In each game, the first row plays the second. By how much does the first row win? 10 means about a draw, 20 a big win and 0 a big loss. Wins can go round in a circle. Each row has two weighted sums of its numbers, A and B, taken from their middle values. A row wins by its A times the other's B, less its B times the other's A.
43 68 -42 45 2 11 -44 76 26 -56 20 -7 -21 14
51 78 -90 2 -10 -40 41 65 40 -35 22 -15 16 59 -> 8
-22 -43 -31 -59 -17 -14 43 -45 -62 53 2 2 14 2
44 64 -93 1 -1 -45 40 56 44 -36 30 -18 1 41 -> 5
12 -23 1 18 -4 -6 -35 24 6 -19 25 -36 -73 -29
-18 13 -26 -48 -47 56 23 -73 -64 74 -27 39 49 11 -> 11
-37 -13 35 -23 11 -31 16 -11 17 15 7 -39 -22 14
-41 -51 -8 58 -69 81 -39 -15 -24 7 -60 28 30 9 -> 13
-27 -7 33 -11 26 -29 5 6 23 -7 16 -42 -36 16
89 -11 33 14 17 127 -22 -24 -15 -1 38 45 27 67 -> 8
38 53 -92 -3 3 -49 35 55 45 -33 31 -22 -8 30
-35 -13 68 -21 6 -20 -15 -62 -10 54 -46 66 77 -25 -> 14
17 8 31 89 -27 80 -83 3 -27 -14 -31 28 -15 -22
-15 48 51 7 88 -24 -44 -14 31 -30 -1 17 -10 -7 -> 8
44 5 -51 90 -43 92 -43 49 12 -41 -9 -1 34 36
-45 -6 49 -18 2 -7 -16 -38 -19 32 -10 -18 -13 -15 -> 9
-33 -62 -15 64 -69 85 -39 -11 -25 3 -56 21 25 12
-33 -44 -19 -54 -5 -20 54 -41 -32 49 -6 -10 26 5 -> 11
106 76 21 5 21 -10 -4 20 43 -70 25 59 32 3
-5 12 25 10 38 -10 -21 22 22 -32 20 -40 -54 -2 -> 8
-2 9 23 10 20 -19 -28 31 18 -37 24 -39 -54 -10
-29 -2 -20 -28 3 -32 39 1 11 17 8 -40 -38 25 -> 12
-3 -50 -13 -73 -4 6 82 -54 -29 62 -7 25 24 2
-23 -5 32 -6 30 -26 -2 7 26 -10 16 -42 -42 9 -> 11
-18 -31 20 -4 3 -17 -16 -2 3 -1 15 -40 -60 -15
2 66 79 34 -17 16 -72 -14 -28 1 -25 51 -34 -55 -> 11
-23 -27 19 -1 2 -2 4 -1 11 17 -15 -42 -64 -15
-27 -44 -24 -53 -8 -32 60 -46 -31 44 -1 -8 16 -6 -> 11
-37 -39 -16 -45 -11 -24 52 -33 -11 39 1 -22 6 7
-20 -2 25 -6 24 -24 -6 -1 18 -5 19 -44 -48 3 -> 10
-11 -2 29 2 44 -17 -10 19 28 -27 17 -41 -48 4
22 -55 -22 96 -55 111 -41 13 -6 -14 -34 15 37 19 -> 10
-44 -41 9 -35 30 -34 -11 -42 -3 31 -26 -1 3 -19
-7 29 15 -11 40 -28 14 19 18 1 1 -50 -53 9 -> 4
82 24 52 77 -24 70 -35 -37 5 0 -12 99 64 -3
-24 -1 45 9 26 -18 -26 6 14 -13 9 -34 -48 -9 -> 11
-38 -50 -30 -48 -5 -30 45 -46 -32 27 -1 -8 21 8
-23 12 58 49 -56 22 -48 -24 -29 -5 -35 46 -32 -62 -> 7
-40 -57 -19 51 -68 85 -37 -6 -33 4 -60 25 22 13
-32 -13 30 -22 15 -38 19 -12 24 7 12 -38 -27 6 -> 6
-34 -51 -17 -47 -3 -22 37 -38 -30 42 -3 -17 9 -2
-27 -55 -1 -24 0 -22 17 -23 -9 22 6 -37 -28 -17 -> 10
9 14 4 16 39 -4 -21 54 27 -52 22 -37 -39 -10
37 58 28 21 92 -4 -36 1 37 -78 15 52 9 -17 -> 12
-38 -34 -18 -46 -8 -22 57 -31 -9 40 -2 -23 13 13
104 119 -21 15 -33 -1 15 5 10 0 17 72 84 27 -> 12
40 25 -39 41 -12 9 -49 63 19 -43 26 -28 -45 -4
12 5 87 16 -8 -12 -61 -61 -7 29 -60 106 83 -41 -> 8
22 9 90 28 -4 -8 -57 -56 -6 28 -48 112 86 -36
113 89 7 7 6 -7 15 19 32 -61 25 57 43 15 -> 4
22 16 -16 12 24 -5 -3 81 36 -64 38 -36 -13 26
-18 -35 5 -20 -9 -18 -18 -19 -18 15 15 -32 -53 -32 -> 9
-29 -52 -8 -43 0 -42 38 -44 -19 52 -10 -23 11 -3
61 24 93 34 13 -4 -49 -49 6 11 -32 116 91 -16 -> 13
-44 33 9 26 -88 90 -36 -23 -32 -9 -54 45 43 5
-38 -47 6 -32 7 -27 25 -25 -7 26 2 -32 -9 -1 -> 8
-29 14 59 0 -1 -9 -40 -19 -9 4 -1 -15 -47 -35
29 46 -24 27 26 5 -18 77 26 -62 33 -23 -25 19 -> 9
11 17 -2 22 36 -5 -24 60 25 -52 24 -35 -37 -6
-39 -41 21 -25 5 -26 1 -22 -7 16 0 -29 -21 -13 -> 10
-36 -42 -18 -39 8 -31 49 -44 -12 45 -7 -24 15 13
18 54 37 19 99 -6 -55 -8 32 -57 4 42 -2 -17 -> 9
112 78 11 21 26 77 -28 7 12 1 -13 67 70 -1
-47 -13 44 -35 5 -16 21 -37 -8 33 -9 -21 8 -1 -> 10
-24 38 -79 -24 -30 -30 67 -10 6 49 -40 60 -10 -36
47 75 -81 -34 1 -35 63 -5 41 21 -16 98 49 -27 -> 18
-20 -43 31 -30 38 -18 5 -7 5 19 8 -41 -26 0
26 28 -37 3 27 -16 19 83 42 -67 40 -23 -2 40 -> 9
-9 66 75 18 -3 -3 -76 -21 -16 5 -19 40 -41 -37
14 -48 -14 94 -47 99 -39 30 -3 -26 -16 8 12 10 -> 8
59 60 10 12 71 2 -13 11 36 -90 31 67 29 -16
-30 9 69 16 1 -1 -60 -18 -23 5 -16 1 -37 -43 -> 10
-1 9 20 15 37 -12 -25 29 19 -36 18 -38 -55 -12
38 26 -52 70 -27 62 -41 69 24 -60 11 -14 14 36 -> 10
48 61 -80 41 -6 21 0 71 58 -55 23 -7 16 54
-69 -22 -3 14 -66 29 -21 -4 -38 1 -49 36 22 6 -> 9
-30 -63 -16 -32 -1 -21 14 -28 -28 36 4 -25 -16 -11
1 15 -47 -16 27 -44 23 21 25 -15 25 -37 -49 -2 -> 8
1 11 23 13 49 -7 -16 35 19 -43 21 -32 -50 -14
-5 21 -78 -41 -76 -53 58 -38 6 43 -28 69 15 -41 -> 18
-48 1 42 -42 -2 -10 29 -47 -15 44 -11 -2 14 -1
-37 1 68 5 0 -8 -42 -24 -21 8 -10 -10 -29 -35 -> 9
-5 -1 21 5 2 -23 -16 -4 10 -9 20 -40 -70 -24
49 12 -57 89 -43 78 -43 50 21 -44 -8 -9 35 36 -> 13
-2 9 -35 -13 23 -38 42 24 21 -12 32 -38 -49 -3
24 22 -41 3 26 -20 11 79 47 -62 37 -31 -3 36 -> 8
-59 -13 21 -36 6 -32 18 -48 -28 -1 -16 19 10 6
7 18 7 15 37 -10 -33 40 22 -45 17 -36 -54 -4 -> 9
-34 -57 -13 -38 1 -28 23 -32 -23 32 0 -25 -4 -9
18 24 -20 16 45 -15 2 71 39 -61 28 -36 -14 20 -> 11
-31 -40 -14 -53 -4 -11 26 -49 -61 53 -6 12 6 -10
47 -7 -50 94 -50 103 -40 38 11 -33 -22 5 40 34 -> 9
-27 -45 -18 -48 -3 -43 58 -49 -13 47 -7 -16 22 -10
25 30 -66 40 -59 37 -45 58 6 -41 19 -27 -33 13 -> 10
-43 24 65 -25 -13 -4 -13 -46 -27 31 -11 6 -11 -29
-29 -6 35 -13 18 -23 0 -2 17 0 14 -40 -40 8 -> 9
80 112 -64 -13 -15 -28 55 10 35 6 -3 84 69 4
-34 -55 -11 -40 1 -24 31 -32 -26 38 -2 -24 -4 -4 -> 12
-7 24 47 46 0 4 -51 0 -18 -10 -4 -13 -54 -54
-42 -13 3 -51 3 -8 67 -42 -14 56 -13 -2 38 24 -> 11
-39 -42 8 -41 5 -21 45 -31 -1 36 -2 -26 5 7
-36 15 39 -15 29 -15 15 2 19 18 7 -32 -34 31 -> 12
14 31 -1 3 22 -28 -55 17 31 -15 11 -23 -84 21
-40 -36 -19 -51 1 -19 54 -42 -22 51 -13 -6 41 18 -> 10
-26 -49 19 -16 2 -25 -1 -10 -4 14 6 -43 -36 -13
-25 -65 -19 -50 3 -20 40 -34 -46 46 0 -14 10 0 -> 9
-30 -17 46 -18 11 -49 17 -22 32 29 2 -41 -14 17
113 99 28 21 -44 25 2 -2 9 -10 20 78 70 22 -> 10
17 24 -12 14 35 -9 -21 66 36 -59 29 -35 -28 10
-36 -31 16 -34 -5 -28 8 -43 -22 30 -3 -14 -18 -35 -> 10
-23 -34 -25 -62 -14 -20 59 -40 -57 55 0 3 22 -2
-37 -32 22 -23 12 -27 20 -14 4 27 7 -39 -15 5 -> 12
-22 6 19 -6 34 -22 9 11 23 -5 21 -46 -38 32
-25 -10 22 -9 4 -21 5 -9 3 -2 19 -51 -38 -7 -> 9
-67 -13 -1 18 -73 31 -23 -3 -37 -3 -52 40 19 1
89 55 -4 7 36 8 30 13 38 -81 53 67 38 2 -> 9
44 32 -57 70 -27 51 -37 67 22 -57 10 -21 11 31
27 25 -30 17 6 2 4 93 41 -79 38 -18 8 59 -> 15
-48 -22 15 -36 -3 -40 16 -47 2 44 0 0 2 3
25 34 9 15 48 -9 -8 65 17 -58 35 -14 -42 -17 -> 8
-31 -43 -30 -53 -35 -25 23 -28 -59 47 5 -4 13 -6
4 52 42 14 101 -9 -51 -11 32 -49 -1 35 -4 -12 -> 1
26 37 -39 44 1 23 -32 83 34 -65 25 -20 -8 29
67 23 86 38 8 -4 -43 -45 6 -3 -22 120 92 -12 -> 8
93 73 37 10 47 -16 -38 10 44 -65 24 51 21 -4
13 32 -4 58 14 34 -54 60 11 -55 15 -4 -34 -16 -> 12
-42 -35 -6 -47 3 -21 63 -35 -5 50 -15 -10 36 13
-14 17 63 50 7 29 -43 18 -20 -6 -24 18 -51 -56 -> 8
-44 -23 2 -50 -4 -14 49 -44 -25 50 -12 -5 30 3
42 30 -19 43 -8 8 -63 42 5 -28 21 -16 -65 -29 -> 10
111 104 -6 17 -43 15 -1 -4 1 2 29 74 78 23
10 17 3 16 37 -13 -24 44 22 -43 22 -38 -51 -12 -> 11
12 13 11 14 7 -10 -40 20 8 -17 23 -28 -77 -35
-40 -8 19 -44 -8 -25 59 -46 5 59 -15 -17 47 27 -> 11
-27 15 61 19 -50 16 -89 2 -42 -6 -28 -16 2 -34
41 -18 -61 90 -48 102 -31 41 15 -35 -19 5 43 47 -> 4
-38 -24 -1 -46 6 -30 39 -20 3 35 -4 -35 7 24
2 37 53 36 8 6 -74 12 -10 -19 -5 8 -59 -49 -> 10
22 60 64 10 78 -37 -65 -22 38 -20 22 16 -17 2
33 -28 -22 101 -54 108 -47 18 -3 -22 -28 10 38 15 -> 12
95 54 -4 2 29 11 33 17 36 -76 57 65 41 10
34 35 -48 64 -16 46 -44 73 27 -58 13 -17 -1 26 -> 8
61 93 -81 11 -21 -42 53 58 42 -32 21 -4 19 65
-15 -5 39 -7 37 -20 0 7 33 -13 15 -41 -47 2 -> 1
27 37 -30 32 2 21 -12 91 40 -74 37 -14 9 51
-35 32 73 -14 -17 -2 -31 -42 -30 30 -15 16 -21 -42 -> 14
14 16 -9 10 37 -8 -9 70 32 -58 31 -38 -23 9
21 30 -24 20 26 4 5 87 39 -57 28 -27 -24 25 -> 13
-45 -14 54 -33 5 -18 11 -57 -8 57 -38 47 73 -12
19 -30 6 31 -11 -4 -58 31 -11 10 24 -26 -71 -31 -> 8
-16 20 -26 -31 28 -39 31 12 14 4 16 -30 -51 10
-39 -34 34 4 -9 -11 -38 -42 -50 20 -18 12 -11 -60 -> 12
-34 -39 14 -30 26 -16 16 -10 7 27 5 -39 -13 12
-28 -5 6 -58 -12 9 39 -66 -54 64 -16 34 43 -20 -> 11
-5 7 26 4 38 -24 -17 19 21 -22 15 -42 -57 -3
-38 -54 -8 63 -69 80 -38 -10 -28 3 -56 25 24 9 -> 12
-33 -44 -21 -52 -6 -21 45 -39 -32 46 -3 -14 15 2
-41 -13 -10 -34 -8 -29 46 -17 12 26 9 -30 -11 21 -> 10
-40 -27 15 -48 22 -1 37 -6 3 29 -28 -10 -33 10
-23 -17 -27 -64 -20 1 49 -51 -50 60 -16 -4 17 -3 -> 17
101 47 35 10 12 55 -24 22 13 13 -53 99 111 -15
-26 -64 -26 -49 -8 -25 31 -39 -46 41 1 -11 3 -8 -> 7
-46 -8 27 5 19 -19 -6 -33 14 24 -46 16 -42 -41
-33 27 26 -36 13 -42 33 -44 30 67 -12 -8 -6 25 -> 10
58 82 -79 -27 -2 -36 61 -3 43 11 -6 96 55 -23
66 3 -19 80 -68 121 -53 2 -34 9 -25 19 4 1 -> 14
-30 -41 -27 -47 -7 -16 49 -42 -38 45 10 -19 11 9
-33 -11 48 -7 6 -25 -2 1 13 -1 5 -37 -38 -6 -> 11
72 85 45 11 58 -24 -60 2 43 -56 17 33 -1 0
-49 -26 32 -40 -13 -34 42 -29 -4 44 -6 1 12 -9 -> 10
-44 -23 13 -32 5 -18 30 -18 2 37 -1 -33 -6 17
44 63 -23 24 21 -21 -21 67 25 -49 23 -19 -43 -8 -> 11
-40 -51 -18 -50 7 -22 39 -32 -28 34 -13 -8 4 2
-25 10 32 3 27 -21 -3 13 17 -5 20 -41 -44 9 -> 8
-32 -50 -20 -47 -6 -20 33 -41 -35 42 -2 -18 4 -5
-34 -54 -7 -38 1 -26 29 -29 -15 32 0 -30 -5 -4 -> 10
87 -5 51 7 3 5 13 2 20 14 -68 119 127 6
-45 20 61 -19 11 -34 15 -42 36 23 13 5 -4 11 -> 14
